In the rows, zero is written as 128.
Named moves, each a turn or a mirror, and the order they were made in; the first pair answered
lav (before |-> after):
[ 98 100 108 110 142  85 105 145 129 116 119 128 138 148 103 113 139 154
 135 126 131 116 120 124 120 131 127 138  92 162  98 137  83  73 139  97
 132 124] |-> [143 180  88 166 130 119 137 120 139 126 122 121 145 111 117 144 127  87
  88 111 113 153  96 151 139 103 122 136 125 137 101 100 148 125 119 104
 102 127]
[146  98 125 134 119 171 128 150 126 104 118 113 135 117 129 106  96 131
 135 123 138 144 161 105  94 132 126  97 136 109 140 157 119 169 120 122
 106 129] |-> [145 101 121 135 121 174 124 152 126 105 121 115 137 117 128 106  93 127
 136 122 137 143 161 105  95 131 127  94 136 105 141 154 119 169 116 120
 107 128]
[139 124 107 133 128 142 126 109 136 126 134 143 140 122 115 142 121 123
 134 135 134 122 119 117 142 115 125 148 128 105 120 105 146 136 126 127
 131 131] |-> [125  98 114 119 133 133 116 112 134 123 129 145 141 130 114 133 128 138
 146 137 136 111 125 110 140 122 127 145 119 112 122 119 126 119 131 126
 138 131]
[112  77 133 106 146 151 158 107 129  77 104  96 134 127 160 109 132 154
 137 142 168 138  93 114 113 148 161 121 113 100 100 147 129  85 149 130
 154 140] |-> [137 131 120 137 140 169 177  91 136  89 108  91 136 103 169 130 126 118
 106 133 160 164  81 130 118 131 159 119 129  83  99 122 169 116 141 131
 132 142]
lanob (before |-> after):
[142 131 126 135 113 146 120 110 139 137 124 143 141 102 132 144 133 117
 124 142 121 148  96 146 112 115 116 137 129 117 121 108 183 156 112 172
 168 116] |-> [130 134 102 136 118 124 135  95 139 162 147 144 131 121 115 160 134 107
  86 156 121 121 113 150 122 113 111 131 125 156 116  91 153 156 117 125
 113 117]
[147 133 131 102 119 137 125 147 125 119 143 112 165 148 114 132 125 142
  98 117  96 160 101 161 174  70 137 152 164 107 115 119 132 122 178 108
 142  99] |-> [145 132 125 102 120 136 125 144 125 123 146 114 164 149 114 132 126 142
  92 120  97 156 109 164 175  71 137 153 165 110 113 118 126 121 179 102
 135  98]
[101 131 122 123 102 111 111 129 143 137 172 116 126 131 109 116 142 128
 114 103 130 116 151  98  97 163  82  95 140 139  84 127 103 145 102 114
 124 136] |-> [108 129 146 125  97 126 102 141 143 118 159 113 132 117 121 108 138 135
 140  96 130 137 138  94  93 160  86 100 140 109  93 142 124 146  98 146
 164 133]
[131 114 131  97 141 132 131 129 136 108 132 109 147 115 114 133 120 135
 143 142 134 124 124 114 131 117 129 152 135 133 112 140 128 118 146 116
 141 127] |-> [127 115 126  98 141 127 134 128 136 113 136 110 145 121 111 135 120 133
 135 145 136 119 126 116 130 118 128 152 133 139 111 135 122 121 148 107
 131 128]
mugom (before |-> after):
[133 139  92 141  96 113 115 137 126 165 125 141 117 122 136 124 132 103
 119 136 126 119 172 142 109 161 118 113 110 133 146 120 129 138 121 124
  94 122] |-> [141 132 111 143  91 126  98 139 131 158 121 145 119 114 142 115 140 109
 148 140 124 126 172 131 103 166 124 111 119 107 147 134 136 141 116 149
 113 120]
[144 154 122 137 106 127 116 104 132 185 182 206 125 137 106 182 141 127
 134 132 119  97 138  98 149 104 123 126 123 138 107 119 133 119 152  87
 109 124] |-> [144 135 135 136 102 121  96 111 126 178 179 220 123 142 108 174 146 146
 156 127 127 104 145  82 147 116 127 123 116 128 114 132 131 112 148 109
 132 118]
[121 107 145 119 131 136 116 145 118  92 106 126 178 104 136 120 102 143
 147  93 153 176 106 118 148 117 116 160 111 106 121 144 143 102 143 177
 184 132] |-> [134 148 133 134 141 153 158 125 125  95 124  92 176  85 141 145  94 101
 111 105 131 162  82 148 152  85 111 168 144 120 108 119 146 132 149 143
 132 130]
[110 125 119 126  98 108  80 133 108 117 111 118 115 133 135 130 107 137
 137 128 134 112 127 153 106 172 123 115  92 149 138 151 140  98 130 138
 136 156] |-> [132 148 146 142 104 147  92 118 117 115 118 101 119 100 145 129 111 112
 155 142 113 105 101 153 104 150 133 123 139 117 128 156 166 128 128 153
 135 146]
Zudi (before |-> after):
[121 117 113 146 129 120 154 130 121 150 130 130 132 141 133 114 121 128
 109 123 131 110 134 144 123 115 124 136 129 140 119 123 124 116 138  90
 100 124] |-> [118 117 110 148 127 116 154 129 122 150 131 132 134 139 133 118 120 125
 106 122 133 110 132 147 125 117 123 136 128 141 119 120 123 114 137  94
 101 124]
[130 156 128 151 114 133 147 149 116 142 118 116 119 109 148 129 125 111
 127 115 117 156 145 143 108 163 138 127 113 119 148 127 158 139 119 148
 139 122] |-> [128 143 150 150 118 139 147 142 118 146 128 107 106 105 147 118 137 111
 144 133 110 125 150 137 101 165 151 127 132 118 140 141 141 143 122 145
 131 117]
[125 115 170 102 182 131 138 105 130 114 136 117  96 124 127 114 144 111
 125 120 144 105 125 144 111 105 105 166 127 120 153 146 126 142 158 127
 143 115] |-> [125 116 159 100 181 127 137 105 129 109 134 122 107 127 123 121 136 115
 120 111 150 125 119 147 119  99  95 173 116 121 154 137 129 133 162 124
 153 119]
[137 122  94 125 111 107 103 116 120 161 137 172 124 118  96 137 130 137
 104 154 142 104 189  97 171 147 146 112 109 154 148 109 150 124 115 110
 102 102] |-> [136 119 100 122 116 108 103 116 124 161 141 170 124 118  95 134 135 140
 111 160 140  95 189  94 168 143 154 115 116 154 147 115 143 125 116 108
  98  98]

Between the rows of a pair lie 2 to 3 moves.
[124 106 142 101 146 154 147 129 113 112 130 105 145 122 131 120 132 143
 166 136 122 108 107 112 136 120 135 136 147 127 123 158 116  91 137 130
 157 124] |-> [123 126 138 104 152 157 162 129 116 106 133  93 148 118 131 129 126 129
 150 138 118 109  97 127 139 109 132 142 151 132 121 146 120 100 144 119
 145 124]	mugom lanob
[135 147 122 157 126 126 128 136 133 153 141 172 119 144 102 142 136 119
 128 135 114 124 139 113 140 139 121 108 120 124 124 123 124 145 128 139
 123 121] |-> [131 127 142 147 134 131 125 137 131 145 142 163 118 141 102 132 145 130
 147 144 116 108 134 100 130 138 130 109 129 116 119 141 112 142 134 144
 133 112]	lav mugom lav
[173 137 144 156  79 106 151 168 106  95  91 106 154  96 184  86 139 125
 169 139  79 135 166 120 121 165 144 132 128 133 124 116  97 116 125 152
 132 114] |-> [172 153 131 158  86 109 172 162 107  98  96  89 156  92 184  98 131 105
 148 139  76 131 155 135 124 149 136 135 135 148 118 100  98 123 131 129
 109 114]	mugom lanob
[115 144 100 117 126 119 116 153 145 116 126 170 145 111 146 138 142 150
 144 111 137 154 142 130 157 129 118 135 146 125 142 116 164 114 115 118
 128 128] |-> [118 140 115 120 122 126 111 147 144 124 128 177 142 112 144 133 151 149
 154 118 134 147 140 119 157 128 124 130 158 114 140 120 164 120 112 123
 125 126]	lanob mugom
[100 145 154 115 114 119 132 206 133 123  68  96 116 128 171 110 104 166
 124 125 140 130 116 144  86 167 167 106  61 152 165 152 149 142 119 149
 139 138] |-> [113 159 178 124 128 152 156 189 138 130  90  65 112 104 171 114 115 134
 129 152 116  89  99 147  77 140 181 115 119 140 145 157 147 170 125 135
 103 124]	Zudi mugom
[126 128 113 131 169 147 156 151 110 111 127  95 133 136 103 141 108 142
 115 103 133 142 123 148 140 111 117 160 101 165 106 115 103 114 132 120
 150 122] |-> [149 148 128 150 163 173 157 150 115 110 121  91 133 114 116 142 112 126
 128 103 120 150 114 149 137 100 125 161 124 131 106 117 134 135 122 143
 156 117]	mugom mugom Zudi
[139 154 111 119 109 110 117 135 124 123 110 138 121 125 129 149  84 129
 119 115 147 166 101 147 113 160 127 104  88 127 168 127 172 118 125 162
 171 130] |-> [131 131 115 113 102  99  95 130 118 141 120 163 107 138 112 140  98 148
 127 122 155 149 124 125 117 176 131  93  83 130 173 137 151 112 123 155
 165 129]	mugom lanob mugom
[123 109 128 145 121 128 154 122 138 137 120 119  89 110 126 116 139 154
 139 160 104 103 142 120 117 152 165  92 127 129 109 137 109 171 132 130
 112 181] |-> [116 117 118 144 126 123 166 130 137 130 120 109  89 111 127 120 133 155
 125 160 102 103 140 132 116 148 159  99 121 141 108 131 102 166 135 119
 107 182]	lanob mugom lav
[140 161 149 156 121 142 146 135 141 119  99  84  99 105 158 113 133  92
 142 126 112 107 131 157 108 141 150 114 130 117 138 134 146 152 108 149
 119 130] |-> [125 146 133 143 117 124 139 155 139 107  79  92 102 122 163 112 120 113
 141 109 126 127 136 161 107 155 138 112  92 133 150 132 145 127 110 155
 142 138]	mugom lanob
[ 96 124 112 144 123 101  78 137 110 144 119 130 149 142 145 143 112 132
 118 141 110 127 137 107 141 146 112 113 107 157  95 142  99  93 145 147
 114  72] |-> [105 121 141 141 130 131  82 138 111 126 118 107 150 119 158 135 115 127
 147 151  97 118 117 108 131 130 126 125 139 134  85 156 108  98 149 164
 130  67]	lanob mugom lav
[131 120 158 133 135 155 132 128 119 118 126 112 111 117 141 124 131 129
 166 134 105  94 121 127 126 128 131 137 142  88 141 154 120 143 145 161
 131 130] |-> [110 124 122 128 143 128 155 129 116 126 134 104 107 136 131 139 115 123
 118 130 107  81 129 149 134 128 115 135 117 141 136 131  92 133 153 112
  90 138]	mugom lav
[120 147 116 136 132 124 156 153 121 139 125 113 135 145 121 147 122 139
 119 132 144 138 134 190 143 145 104 102 111 158 149  99 126 118 158 109
 103 142] |-> [119 123 143 120 136 134 141 172 119 112 113 103 145 139 131 129 122 159
 166 129 145 146 123 180 131 148 115 112 110 132 154 124 129 107 158 143
 151 138]	lanob mugom lav
[125 156 111 142 120 120 144 132 131 130 127 120 114 131 129 151 115 111
 100 124 119 139 113 153 127 126 136 129 111 138 131 119 144 127 128 118
 120 126] |-> [122 114 148 117 122 132 125 141 126 115 123 124 127 127 129 125 131 136
 153 133 123 134 108 128 117 124 143 139 125 113 126 152 134 114 138 145
 161 117]	lav mugom Zudi
[131  94 107 117 130 109 120 121 129 118 163 184 162 165 116 118 127 168
  96  84 164 159 124 119 162 140  95 152 127 127 143 117 167  97 110 107
 167 114] |-> [114  76 115  96 146 108 135 125 125 111 177 161 160 170 114 116 130 171
  92 104 154 128 118 127 155 132  97 160 134 155 130 125 130  88 128  78
 149 107]	mugom mugom lav
[147 165 138 132 121 137 138 115 135 109 126 142 134 102 135 135 126  99
 144 121 129 140 122 139 140 122 145 125 141 113 135 125 179 148 121 155
 113 122] |-> [120 156 108 113 128 100 153 117 129 123 134 140 125 134 119 142 121 108
 113 121 141 121 140 151 145 135 134 122 109 171 133 113 133 126 132 110
  84 129]	Zudi mugom
[143 129 132 136 117 139 129  91  95 133 161 146 162 116  96 153 116 109
  97 141 110 108 109 106 147  87 117 162 175  90  94 118 120 132 143 104
 111 129] |-> [128 100 130 128 110 114 101  96  93 147 163 176 153 139  83 146 125 139
 112 145 128 100 136  83 147 108 117 146 155  99 101 128  97 112 141 107
 120 130]	mugom mugom lanob
[177 167 116 169 116 172 104 115 154 139 116  85 123 126 136 125 140 105
 141 142 126 116  99 147 117  87 152 102 134  88 130 116 161 165 132 150
 121 146] |-> [156 150 101 154 110 147  89 146 148 118  84  92 131 143 142 119 118 138
 146 117 147 152 105 157 114 109 133 106  80 107 147 116 163 127 134 164
 165 154]	mugom lanob
[179 185 150 139 160 101 127 131 162 107  78 122 126  99 138 113 147 162
 157 138  95 113 118 131 138 128 117 145 153  88 164 142 158 118  98 130
 135 122] |-> [178 187 143 138 161 103 129 129 158 105  81 122 135  99 136 120 139 159
 155 134 100 126 108 132 143 122 111 149 152  88 162 136 160 114 100 129
 141 120]	lav Zudi lav
[ 96  92 147  96 140 119 147 156 123 103 126  86 124 135 139 110 120 140
 132 130 117  96 122 123 121 106 124 156 117 159 113 127  80  86 160 100
 134 133] |-> [100 125 101 118 121  98 151 154 125 116 118 108 125 143 138 131 101 128
  87 104 125 134 133 140 138 115 101 143  82 174 128  91 105  92 144  92
 123 145]	mugom lav mugom
[165 114 142 121 111 155  77 111 109 147 122 153 104 114 142  79 164 108
 127 136  94 132 167 124 124 149 133 154 153  98 116 149 110 147 118 135
 144 126] |-> [135  96 108  88 127 126  94 111 102 141 133 141 125 136 124  92 148 113
  99 138  97 130 161 137 141 141 110 173 131 149 108 133  73 112 143  83
 128 129]	mugom lav Zudi
[136 131 136 126 151 117 109 149 125 130 114 138 168 157 141 116  82 132
 161 157 129 145 134 111 123 124 116 148 135  86 111 132 151  94 139 106
 142 131] |-> [131 135 123 122 154 110 118 151 125 133 114 131 169 159 139 119  76 130
 145 152 131 146 131 120 127 126 112 150 124 101 110 125 148  90 143  95
 135 132]	mugom mugom lanob
